One turn or mirror swaps these rows in pairs. Which row does each one swap with?
The rows were stretched afterwards, more along some directions than others.
Q872: 19 30 -15 -30 -2 5 -27 24 -11 18 1 -10 -9 6 1 4 -14 -10 21 -10 30 -1 -6
 12 -6 -2 -15 10 24 24 14
Q170: 9 -24 -13 35 -11 -1 -24 -12 5 -17 18 1 8 -4 -8 3 34 -7 13 -30 10 -9 5 13
 20 9 -18 0 -23 2 -9
Q988: 21 -33 -11 0 14 8 4 25 14 9 1 -17 5 -6 3 7 -16 2 10 2 13 26 6 7 3 22 22
 14 24 28 9
Q971: -12 2 0 3 -11 -28 -5 13 -1 -3 41 -34 -15 -3 5 6 12 8 13 5 10 11 -11 -29
 6 26 -23 5 28 -11 -25
Q196: -24 -12 -20 -6 30 24 1 -1 -40 13 19 0 -8 -9 -40 6 16 -20 -15 -24 23 -22
 -6 5 18 -2 -28 -17 -15 -10 9
Q66: -12 24 16 14 -22 12 -23 -3 -4 -8 29 -20 6 -48 -4 27 15 -7 11 13 27 5 28
 -30 16 8 -23 -18 27 24 -22
Q176: -12 -32 -24 24 7 8 -24 -22 -12 -13 3 12 20 2 -20 7 32 10 26 -34 13 -18
 25 1 25 24 -19 11 -28 6 6
Q873: -30 -4 -23 -9 37 27 0 -3 -43 16 23 0 -5 -9 -48 9 18 -12 -15 -22 30 -31
 -7 -5 27 -2 -25 -20 -19 -11 13
Q99: -30 -17 -18 -1 35 40 -13 -12 -39 15 24 -2 8 -2 -30 4 -3 4 -1 -14 33 -34
 33 -49 33 24 -11 15 6 -8 -8
Q460: 6 8 0 1 27 44 8 32 -5 13 41 -39 -9 -35 -15 20 -6 -22 -33 14 48 4 -9 -36
 21 15 18 -10 35 0 -17
Q482: -41 -3 -14 23 9 32 6 -19 -13 -28 17 -30 -1 -36 -17 30 51 -7 10 1 22 -10
 34 -24 9 44 -28 -13 21 3 -14
Q236: -42 -12 -18 -15 37 0 20 28 -18 12 28 -21 6 -28 -33 0 30 29 -4 1 21 8 -9
 -9 25 6 -14 -8 21 17 5
Q126: 5 -30 -14 36 -4 4 -20 -14 7 -19 14 4 16 -2 -8 3 36 -4 17 -37 9 -10 3 15
 23 15 -16 -3 -22 1 -5
Q242: 28 -30 -9 -2 3 6 0 28 23 7 3 -15 7 -8 3 8 -19 -1 8 6 16 27 8 9 4 18 26 7
 27 30 3
Q428: -53 2 -29 -47 37 0 6 21 -44 23 11 -11 1 -15 -41 -2 13 35 17 6 36 -6 17
 -12 18 7 -24 0 28 23 18
Q487: 26 -19 7 12 -5 -6 0 20 37 0 14 -12 3 2 6 6 -12 -7 6 -5 -3 16 3 1 11 13
 18 9 23 20 -2
Q574: 13 -6 -16 9 20 8 15 25 8 16 25 -21 -2 -9 -20 8 -2 -6 -13 -2 16 -17 -27
 13 12 -9 -15 -19 14 16 -12
Q789: 25 -31 -18 -4 14 14 -2 26 5 5 1 -21 5 -15 0 7 -18 -1 5 13 27 25 13 0 4
 26 27 14 26 27 1
Q273: -13 -5 -33 -19 -5 -16 -14 19 -35 16 -3 -32 -7 -22 -37 -1 -5 27 32 -19 19
 -12 -3 8 -3 27 -13 0 -35 3 5
Q264: -8 -4 -12 -7 26 53 -10 8 -33 23 29 -18 -3 -15 -29 16 -16 -8 -14 -4 52
 -26 23 -41 27 27 3 1 16 1 -4
Q601: 22 21 4 14 -3 8 -4 27 10 13 27 -28 -21 -7 -20 16 15 1 17 -21 28 -15 -18
 15 -25 4 -33 -19 -5 33 -6
Q830: -17 19 -22 -47 19 5 -16 28 -32 34 4 -10 -12 4 -21 1 -11 11 25 -8 34 -6 5
 4 -1 3 -23 8 23 23 26
Q359: -58 -12 -28 -31 33 23 -10 -1 -40 25 15 -3 20 -9 -44 7 19 13 14 -7 48 -16
 0 -27 38 20 -26 -1 4 -10 26
Q744: 13 4 -7 12 6 19 -6 5 12 -26 29 -17 12 -9 -10 38 10 -28 -1 -17 37 -18 -18
 -13 3 24 -10 -26 -1 15 -14
Q968: 6 -14 11 7 0 -4 -1 8 29 8 14 4 9 12 -11 8 -7 0 16 -14 -2 -10 0 -4 9 -1
 -1 2 -2 9 -1
Q849: -30 -13 -23 -4 35 30 2 -8 -45 9 21 0 -1 -13 -44 7 21 -20 -16 -20 31 -29
 1 -6 29 1 -26 -24 -8 -11 4
Q390: -4 35 -8 11 8 18 -21 8 -19 3 46 -37 -14 -27 -20 -20 34 -13 -8 5 20 -19
 -14 -40 36 7 -12 -1 22 -7 -25
Q169: -11 19 2 5 -16 -15 -27 6 9 -7 32 -16 7 1 5 -2 21 30 27 -7 19 -1 -5 -37
 20 12 -22 13 22 0 -19
Q565: 19 13 -10 20 23 24 -12 2 5 -6 35 -14 27 -15 -19 1 58 4 0 -12 23 9 19 -23
 35 7 9 23 25 16 11
Q73: -55 6 -37 -6 1 8 -17 -7 -17 -12 5 -31 22 -27 -13 -7 45 4 7 -5 35 -2 15
 -40 47 17 -34 -6 40 8 -30
Q198: -5 -12 -20 7 3 18 10 -20 -25 4 30 2 19 12 -22 6 3 11 -5 -4 6 -18 20 -33
 33 34 -22 3 -7 -3 5
Q432: -29 -1 -11 -1 31 24 2 -1 -23 9 26 2 0 -4 -41 6 25 -15 -12 -24 27 -34 -8
 -14 25 -7 -30 -22 -7 -5 0
Q41: -10 22 1 18 -3 18 -29 4 1 -7 40 -11 21 -15 -7 6 32 36 23 -17 34 -17 6
 -34 33 19 -21 10 5 9 -12
Q384: -14 -6 -34 -22 45 23 1 15 2 -6 19 -13 13 -14 -32 11 36 3 -4 4 22 21 -3
 18 32 3 -1 -1 19 -2 28
Q225: -5 -13 -24 -13 39 12 22 -8 -32 2 15 -20 0 -14 -41 0 30 0 -4 17 23 11 24
 -17 35 20 -2 -13 23 -3 0
Q549: 11 -13 18 13 7 -2 -2 9 38 3 21 3 4 16 -2 -1 5 -8 10 -14 -8 -3 -9 -2 12
 -2 1 1 10 7 -3
Q239: 1 -5 -5 -15 5 7 -20 11 12 12 12 -7 -10 6 0 -1 7 -47 14 15 12 15 -13 -4
 -2 -15 -21 -7 49 33 -15
Q842: 13 -27 9 9 3 -2 4 17 40 -1 9 -11 3 4 11 5 -8 -6 6 -5 -3 16 -6 -2 5 11 11
 4 29 18 -4
Q941: 1 -26 -18 33 -2 -2 -23 -14 5 -19 18 2 12 -1 -10 2 37 4 15 -31 10 -12 3 4
 26 13 -15 1 -24 1 -7
Q213: 5 9 -21 -2 27 18 -7 22 -35 29 33 -2 10 -10 -34 -9 24 24 20 9 34 -18 7 -9
 31 -8 -15 -4 11 24 7
Q314: -14 -18 -18 0 14 47 -3 -13 -28 -11 18 -14 9 -36 -13 14 -20 -11 1 0 52 2
 26 -35 32 35 7 -13 15 -4 -27
Q230: -35 -11 -34 -15 29 29 -15 -20 -28 0 -16 -14 -5 -19 -30 14 23 -2 9 -11 27
 13 24 -13 12 22 -18 15 18 11 13
Q424: 29 -24 -19 -7 19 18 1 34 2 8 3 -16 7 -22 -5 11 -15 -1 -1 13 33 24 9 6 9
 19 31 11 29 41 8
Q776: -3 -2 -2 9 30 43 11 27 -11 6 46 -37 -2 -44 -18 25 1 -12 -38 15 48 8 -7
 -46 33 24 20 -7 33 0 -19
Q431: -16 -30 -19 -18 22 12 19 20 -25 15 21 -14 7 -17 -20 -11 -13 9 -18 1 25
 13 -10 -15 13 -1 9 34 26 -11 -7
Q292: 8 7 -41 14 29 27 -20 23 -16 -21 44 -34 9 -26 -17 13 37 19 1 -9 60 -26 11
 -7 25 7 -22 -12 11 16 -18
Q426: -4 18 -10 -11 37 24 -32 -3 -22 -12 -6 22 23 15 -8 6 6 36 4 -22 27 -20 14
 -32 25 25 -8 17 -3 2 31
Q914: -19 -20 -46 8 19 32 -14 -17 -41 12 14 -19 13 -33 -45 30 8 10 -3 0 42 -18
 33 -19 48 35 0 11 -12 -10 -1
Q240: -6 -3 -10 -4 31 47 -3 9 -33 16 31 -18 -2 -14 -23 11 -22 -11 -24 -6 39
 -22 16 -46 29 22 3 3 22 -4 -10
Q402: 0 6 -5 -1 22 46 4 22 -17 18 44 -35 -6 -32 -27 20 -10 -16 -32 12 58 -9 2
 -49 32 15 14 -11 26 -5 -20
Q578: -11 0 -34 -2 16 47 -20 5 -39 4 26 -12 24 -38 -30 12 20 28 2 -2 55 -12 29
 -24 40 28 3 12 -1 19 6
Q753: 27 20 5 22 -21 1 1 33 -12 14 52 -31 -5 -38 -19 24 3 5 -2 7 39 -14 9 -5
 10 -7 12 19 1 16 -10
Q414: 1 -12 -18 -4 -7 12 -23 -2 -24 20 21 -6 19 -13 -27 29 0 14 40 -11 19 -20
 -9 18 10 13 -10 1 -32 6 17
Q266: 7 -18 7 10 13 11 22 23 16 -2 16 -17 -4 -17 11 10 -17 -12 20 -13 7 23 -8
 22 -5 24 2 -19 19 23 -5
Q974: -15 18 -21 -12 -11 6 -8 18 -44 34 14 -21 13 -12 -40 17 11 24 37 -11 31
 -26 15 5 8 34 -38 -13 -27 24 15
Q183: -11 -21 -37 -6 44 23 -10 -4 1 -31 -4 -8 12 -1 6 10 30 -38 5 -13 19 12 8
 3 13 28 -2 9 50 36 8
Q624: -5 2 -3 5 30 54 4 19 -19 14 44 -33 -4 -32 -16 21 -9 -16 -34 8 48 -5 3
 -50 31 21 11 -8 35 -6 -18
Q537: -47 -15 -30 -2 19 7 -7 11 -14 -2 55 -42 1 -30 -16 -7 39 -7 -4 1 43 -16
 -23 -30 38 -6 -23 -16 50 -6 -48
Q708: -28 0 -19 10 1 -9 -1 11 -14 -4 48 -28 5 -14 -37 -9 35 13 -13 4 30 -7 -7
 -61 47 17 -10 -13 12 5 -16
Q143: -24 -28 -13 -22 17 20 -11 19 -12 16 7 -6 11 -7 -1 -23 -2 8 24 -16 19 25
 8 9 -7 31 -28 7 39 26 -6
Q158: -26 -19 -18 -6 35 38 -16 -12 -45 14 17 0 6 -3 -33 8 -9 5 0 -17 37 -36 32
 -43 28 24 -9 9 -5 -9 -4
Q814: -23 20 -32 1 -12 5 0 12 9 -4 3 -28 9 -24 -17 32 16 -3 -2 -43 37 -16 15 4
 27 7 -17 -16 1 21 4
Q655: -8 15 -25 6 10 41 -29 3 -36 6 31 -11 24 -39 -37 16 29 29 5 -6 59 -22 26
 -31 47 16 -4 7 -10 18 0
Q999: -25 18 -38 -7 20 29 -22 17 -36 14 3 -16 12 -18 -37 11 16 12 6 -40 41 -17
 4 -19 32 20 -8 4 -15 25 36
Q636: -5 -13 -37 -6 19 42 -11 19 -32 8 11 -17 18 -37 -24 6 11 19 6 -2 57 -5 28
 -5 22 22 9 10 12 35 8
Q18: -19 -7 -21 -9 17 6 6 11 -42 10 23 -16 -21 -9 -27 8 5 -21 -15 -12 31 -12
 -11 -6 9 4 -22 -17 -1 -13 3
Q844: 20 -12 -18 -31 12 29 1 35 -33 24 12 2 11 -9 -35 -9 -14 8 10 15 40 10 18
 19 6 1 -11 3 20 29 17
Q370: -19 -3 -28 -24 36 10 16 16 -34 11 20 -23 19 -24 -53 12 18 21 -13 -14 46
 -9 6 -31 13 -1 -9 -10 4 2 4
Q597: -8 10 8 13 -18 -17 -21 6 14 -8 45 -23 -2 -1 7 2 19 21 20 0 16 2 -7 -42
 19 18 -23 7 22 -8 -27
Q39: -15 19 -39 34 23 8 -6 13 -15 -29 56 -42 11 -24 -13 3 50 14 -14 -25 43
 -13 -3 -36 58 13 -23 -29 30 -4 -32
Q771: -23 -23 -13 13 -8 13 -32 1 -17 9 16 -25 -1 -15 -9 37 2 -5 37 -28 28 -2 4
 -13 -9 40 -31 2 -19 5 -16
Q690: -15 24 -3 -9 39 -12 -5 33 3 -6 40 -8 -9 12 -11 -18 45 17 -10 8 26 -5 6
 -27 32 13 -6 0 54 15 5
Q641: -32 -8 -18 -6 39 31 -15 21 -24 16 19 -26 -4 -4 -29 7 16 15 -14 4 71 -17
 23 -44 16 11 -8 11 26 -9 -11
Q816: -20 -15 -23 3 -1 -14 -20 13 -3 -2 30 -16 17 -4 -13 -10 32 20 29 -1 51
 -23 1 -24 27 7 -32 -9 22 22 -18
Q973: -31 26 -19 -40 20 -1 -10 26 -43 32 18 -15 -10 -1 -27 2 2 25 25 -4 32 -12
 7 -13 6 9 -27 8 23 16 19
Q372: 20 13 -19 9 23 36 -3 17 -7 1 2 -28 8 -20 -20 19 18 7 12 -51 44 -13 -3 17
 11 19 -11 -17 -15 9 3
Q614: -30 -1 -12 31 9 21 -9 27 -1 -24 34 -46 5 -56 1 15 49 4 -1 -14 42 20 22
 -15 35 16 -18 5 49 12 -25
Q226: 38 7 -3 4 -17 11 -27 11 12 3 15 -11 -9 5 10 0 1 -22 22 -13 25 7 -7 18 1
 12 -1 6 9 7 6
Q175: 19 -9 7 -11 33 19 -8 27 12 28 0 8 2 33 -12 -6 2 6 6 14 19 7 2 7 -8 -6 4
 23 21 16 32
Q27: 37 30 -11 -24 -8 6 -22 25 0 25 18 -9 -14 12 -13 6 -9 -17 19 -1 30 -1 -1
 20 1 2 -6 2 15 22 21
Q293: -21 -16 -12 -14 11 -9 11 15 -21 4 21 -33 -25 -10 -7 4 -6 -10 -1 -4 27 4
 -18 -13 -4 15 -22 -19 21 -17 -15
Q943: -24 -11 -14 6 8 -15 -3 4 -3 -17 23 -33 -10 -6 11 9 6 7 4 -13 13 10 -13
 -33 8 24 -28 -1 29 -15 -24
Q855: 27 -11 -8 27 -19 -3 -24 3 16 -15 15 -3 0 7 9 0 20 -18 12 -28 12 7 -12 16
 11 10 -6 7 -8 0 -1
Q722: -29 3 -11 -2 19 7 19 34 0 1 37 -32 4 -42 -21 13 29 18 -13 4 29 7 -12 -11
 24 2 -5 -17 24 19 -5
Q457: -2 8 -45 -18 29 16 -2 2 -34 6 8 0 23 -2 -44 13 12 16 6 -15 19 9 8 11 46
 15 -1 -12 -8 -2 43
Q381: 4 0 -31 -9 4 49 -13 8 8 -11 -30 -5 14 -7 -7 10 10 -8 30 -39 39 -18 11 37
 -25 19 -26 -11 5 37 8
Q868: -60 -16 -34 0 21 14 -6 -1 -38 9 23 -22 22 -43 -49 21 32 44 11 -16 47 -4
 10 -42 53 23 -12 -4 -14 -29 -10
Q137: -26 -2 -1 8 13 25 20 22 0 0 44 -33 8 -48 -25 19 24 9 -22 9 35 6 -12 -30
 29 11 4 -16 18 0 -12

Q137 swaps with -> Q636
Q99 swaps with -> Q968
Q66 swaps with -> Q143
Q41 swaps with -> Q428
Q426 swaps with -> Q690
Q624 swaps with -> Q242
Q314 swaps with -> Q266
Q941 swaps with -> Q873
Q359 swaps with -> Q816
Q73 swaps with -> Q974
Q655 swaps with -> Q236
Q390 swaps with -> Q273
Q198 swaps with -> Q814

One turn or mirror swaps these rows in pairs. Which row does each one swap with?
The rows were stretched afterwards, more along some directions than others.
Q686: -11 -5 14 -35 8 13 6 8 19 -5 -1 -17 16 -20 -33 -15 5 1 6 -11 1
Q889: -19 1 1 15 7 16 -42 4 -32 21 -13 2 -2 2 -13 19 8 3 -4 7 8
Q672: -19 7 16 -11 11 16 24 23 1 34 11 19 -30 -5 -53 -2 -1 55 17 15 10
Q730: 15 6 10 19 -7 -24 60 -1 0 9 4 -13 -5 5 -22 -21 -29 61 3 -10 -14
Q229: -9 -8 38 -54 32 12 -11 -5 10 3 4 9 -36 -42 -9 18 -41 14 5 -15 -31
Q332: -13 -5 24 10 18 -25 0 10 4 12 -8 -2 -26 -60 13 -3 -39 36 9 7 -6
Q858: -4 -9 52 -19 17 -24 27 -2 -3 -7 -28 2 -4 -36 -14 -14 -3 8 22 -4 3
Q452: 33 25 50 52 1 -31 31 1 23 3 -17 -28 -5 -41 -25 21 -4 35 13 20 10
Q890: 5 5 28 9 2 -34 2 -8 7 -7 -13 3 -19 -25 12 33 -39 50 7 -10 -16
Q923: -9 -4 13 -20 8 -2 49 22 8 -7 5 0 -17 13 -38 -25 -14 32 9 -3 15
Q719: 36 4 8 20 13 -30 44 -19 -2 11 7 -18 -25 -6 2 -9 -46 47 -19 12 -49
Q288: 7 12 50 -27 24 0 6 -1 4 18 -11 2 -19 -51 -25 8 -18 -20 -3 5 -9
Q788: -9 3 27 -25 7 -10 56 18 9 -6 7 2 -14 -2 -52 -29 -1 30 19 -4 21
Q418: -9 11 34 5 -7 4 0 34 12 -10 -33 4 5 8 -34 21 35 -2 26 13 36
Q393: -25 18 53 -16 5 -28 13 3 5 2 -17 20 -17 -37 -61 6 8 34 38 -13 11
Q813: -5 8 9 13 -4 11 13 35 15 -14 -15 -7 -5 20 -21 7 3 25 12 9 23
Q466: 16 -15 -1 20 18 -7 -12 -12 -19 0 9 -29 -1 -38 15 1 -10 14 -18 -21 -10
Q413: -14 16 -1 -10 -19 -1 40 4 -6 9 -17 23 -17 5 -44 -32 35 34 19 18 14
Q750: -15 -17 -2 -9 30 -4 5 -13 -38 18 17 -6 -15 -10 -10 -23 -50 28 -17 -18
 -16
Q718: -39 12 4 -23 -5 29 -25 37 9 7 -13 19 2 20 -53 14 28 1 17 10 36
Q237: -12 4 -9 -18 2 7 23 15 9 19 -4 31 -22 -9 -23 -12 -14 39 -1 21 -9
Q733: -8 -8 49 8 37 -11 -9 18 -1 1 -30 3 -24 -27 8 26 -51 32 11 6 -2
Q490: -40 -10 -21 -26 14 39 -35 21 -19 19 15 13 -7 18 -30 1 -15 11 -9 -13 11
Q721: 24 19 50 1 33 -29 27 13 -5 7 -18 7 -52 -50 -3 0 -18 14 17 5 -4
Q344: 0 4 22 -6 24 -12 42 19 14 26 -9 -1 -12 -8 -33 -17 -36 32 18 -2 -19
Q513: -23 0 20 -36 26 -2 13 21 -7 2 -8 27 -16 -21 -33 -28 -26 17 3 -2 16
Q562: -2 10 13 30 -2 4 -19 20 2 -8 -28 -11 0 15 3 32 -3 17 5 6 8
Q325: -31 -20 15 0 13 -27 -25 -10 -21 -8 -26 8 9 -6 2 11 -34 25 10 -34 5
Q723: 10 6 40 -34 22 1 17 -6 -8 25 5 8 -25 -43 -30 -2 -10 -16 -4 1 -11
Q960: -38 1 -11 -18 3 37 -25 41 1 13 -5 24 2 23 -44 9 19 5 6 4 29
Q340: -7 19 10 -31 18 16 6 6 -5 24 26 22 -51 -15 -22 18 -11 6 2 9 -4
Q2: -37 -1 -27 -16 4 38 -26 28 -16 20 8 17 -9 33 -33 5 5 9 -6 -2 15
Q371: 1 3 4 32 0 4 -23 16 -11 0 -25 -9 -6 11 9 31 -4 7 -4 5 4
Q495: -19 -13 12 8 16 -17 -1 -19 -31 22 6 2 -5 -24 -26 -10 -11 48 4 -10 -1
Q692: -16 7 11 10 -1 7 -12 34 12 -16 -24 -4 0 28 -15 25 -2 14 12 3 23
Q727: 33 18 48 51 8 -36 30 -5 13 -1 -19 -29 -4 -37 -16 15 -14 35 11 20 5
Q808: -2 1 37 14 17 -23 33 10 4 0 -49 6 -8 -26 -14 -12 -29 19 13 13 -25
Q593: -4 -8 30 17 27 -5 -10 13 18 -11 -33 0 -2 -44 7 -2 -23 36 13 18 -15
Q35: -8 14 48 -49 -3 -16 37 7 20 14 4 9 -44 -57 -17 -7 -4 15 25 -3 -10
Q285: -30 -18 -11 -22 27 8 -7 -4 -32 18 23 1 -18 5 -21 -19 -46 33 -15 -20 -5
Q906: -9 -8 14 12 12 -20 8 -24 -34 22 6 -3 -8 -34 -20 -16 1 42 7 -8 -1
Q758: 7 -15 -7 33 21 6 15 13 15 11 7 -6 -17 -20 -12 2 -31 66 0 14 -15
Q919: 0 -6 51 -17 15 -23 34 0 -2 -8 -29 5 -11 -28 -15 -12 -5 13 17 3 -1
Q81: -1 -16 20 -19 13 3 12 1 5 14 13 10 -15 -33 -11 0 -6 29 9 -25 -31
Q628: 3 -13 22 -41 35 -15 23 12 5 2 11 21 -24 -16 -23 -10 -37 8 -9 -9 -14
Q503: 12 6 11 34 12 -12 25 16 21 3 1 -12 -14 6 1 31 -42 36 7 9 -8

Q418 swaps with -> Q889
Q906 swaps with -> Q858
Q718 swaps with -> Q371
Q919 swaps with -> Q495
Q2 swaps with -> Q692

